B =
array([[ 0.04, -0.03, -0.07,  0.11,  0.00, -0.04, -0.08,  0.02, -0.04,
         0.01,  0.06,  0.08, -0.03,  0.03,  0.00],
       [ 0.00, -0.11, -0.04,  0.02,  0.02,  0.13,  0.07, -0.04,  0.09,
        -0.03, -0.06,  0.05, -0.11, -0.08,  0.06],
       [ 0.00,  0.03, -0.01,  0.02, -0.04, -0.04,  0.02,  0.04,  0.03,
         0.05, -0.01,  0.01,  0.01,  0.02, -0.01],
       [-0.02,  0.07,  0.05,  0.00, -0.03,  0.11,  0.04,  0.07,  0.02,
         0.05, -0.09, -0.10,  0.04,  0.03,  0.01],
       [ 0.04, -0.11, -0.01,  0.00,  0.12,  0.18,  0.07, -0.01,  0.15,
        -0.04, -0.20,  0.11, -0.06, -0.03,  0.21],
       [ 0.04, -0.12, -0.01,  0.01,  0.02, -0.04,  0.02,  0.01,  0.13,
         0.00,  0.02,  0.07, -0.08, -0.04,  0.08]])
B[0][0] => 0.04
B[:, 8] => [-0.04, 0.09, 0.03, 0.02, 0.15, 0.13]
B[4][10] => -0.20
B[1] => [0.00, -0.11, -0.04, 0.02, 0.02, 0.13, 0.07, -0.04, 0.09, -0.03, -0.06, 0.05, -0.11, -0.08, 0.06]
B[4][11] => 0.11
B[5][4] => 0.02
B[4][6] => 0.07
B[:, 5] => [-0.04, 0.13, -0.04, 0.11, 0.18, -0.04]
B[0] => [0.04, -0.03, -0.07, 0.11, 0.00, -0.04, -0.08, 0.02, -0.04, 0.01, 0.06, 0.08, -0.03, 0.03, 0.00]
B[3][13] => 0.03
B[3][12] => 0.04
B[2][8] => 0.03
B[3] => [-0.02, 0.07, 0.05, 0.00, -0.03, 0.11, 0.04, 0.07, 0.02, 0.05, -0.09, -0.10, 0.04, 0.03, 0.01]
B[3][11] => -0.10
B[0][12] => -0.03
B[2][6] => 0.02
B[4][3] => 0.00
B[0][8] => -0.04
B[5][9] => 0.00
B[0][4] => 0.00
B[4][4] => 0.12
B[4][12] => -0.06
B[1][4] => 0.02
B[:, 3] => [0.11, 0.02, 0.02, 0.00, 0.00, 0.01]
B[0][3] => 0.11
B[3][8] => 0.02
B[1][13] => -0.08
B[2][3] => 0.02
B[1][12] => -0.11

W =  178   361    72  -416  -441   184   -89    78   -60  -256    -2   212
W[0] -> 178
W[9] -> -256
W[2] -> 72
W[3] -> -416
W[1] -> 361

arr = [[-47.809, 6.084, -62.561, -86.892, 128.166, 3.539, 88.683, 52.827, -26.458, 127.765, 50.849, 86.145, -43.631, -43.960], [-8.101, -155.944, -221.038, -6.912, 58.050, -102.731, -128.625, -131.107, 1.929, 87.304, 56.985, 31.171, -35.854, 106.827], [31.484, 32.350, -57.322, -8.841, -62.181, -40.786, -129.289, -145.162, -27.361, -69.387, -67.750, -21.944, -12.374, 5.265], [24.681, -110.857, 3.710, -166.685, -157.987, -0.900, 98.381, -5.114, 82.569, 91.502, -22.368, -40.955, -51.732, -29.373], [-67.366, -63.351, 203.226, -114.708, -182.850, -187.329, -129.400, -111.897, 89.323, 38.177, -17.057, -103.445, -15.015, -138.085], [134.180, 154.101, -95.960, -20.388, -128.846, 20.019, -115.637, -182.666, 11.249, -53.546, 84.271, 148.206, 64.926, 182.465]]
arr[0,0] => -47.809
arr[0,1] => 6.084
arr[3,2] => 3.710
arr[4,4] => -182.850
arr[3,9] => 91.502
arr[5,13] => 182.465
arr[5,12] => 64.926
arr[2,6] => -129.289
arr[3,7] => -5.114
arr[:, 7] => [52.827, -131.107, -145.162, -5.114, -111.897, -182.666]
arr[:, 1] => [6.084, -155.944, 32.350, -110.857, -63.351, 154.101]
arr[:, 5] => [3.539, -102.731, -40.786, -0.900, -187.329, 20.019]
arr[0,8] => -26.458
arr[0,5] => 3.539
arr[4,0] => -67.366
arr[2,10] => -67.750
arr[:, 2] => [-62.561, -221.038, -57.322, 3.710, 203.226, -95.960]
arr[5,9] => -53.546
arr[0,12] => -43.631
arr[2,9] => -69.387
arr[3,3] => -166.685
arr[5,6] => -115.637
arr[5,7] => -182.666
arr[1,1] => -155.944
arr[2] => [31.484, 32.350, -57.322, -8.841, -62.181, -40.786, -129.289, -145.162, -27.361, -69.387, -67.750, -21.944, -12.374, 5.265]
arr[2,7] => -145.162
arr[4] => [-67.366, -63.351, 203.226, -114.708, -182.850, -187.329, -129.400, -111.897, 89.323, 38.177, -17.057, -103.445, -15.015, -138.085]
arr[2,12] => -12.374
arr[2,4] => -62.181
arr[2,11] => -21.944
arr[3,12] => -51.732
arr[4,5] => -187.329
arr[1,3] => -6.912
arr[3,1] => -110.857
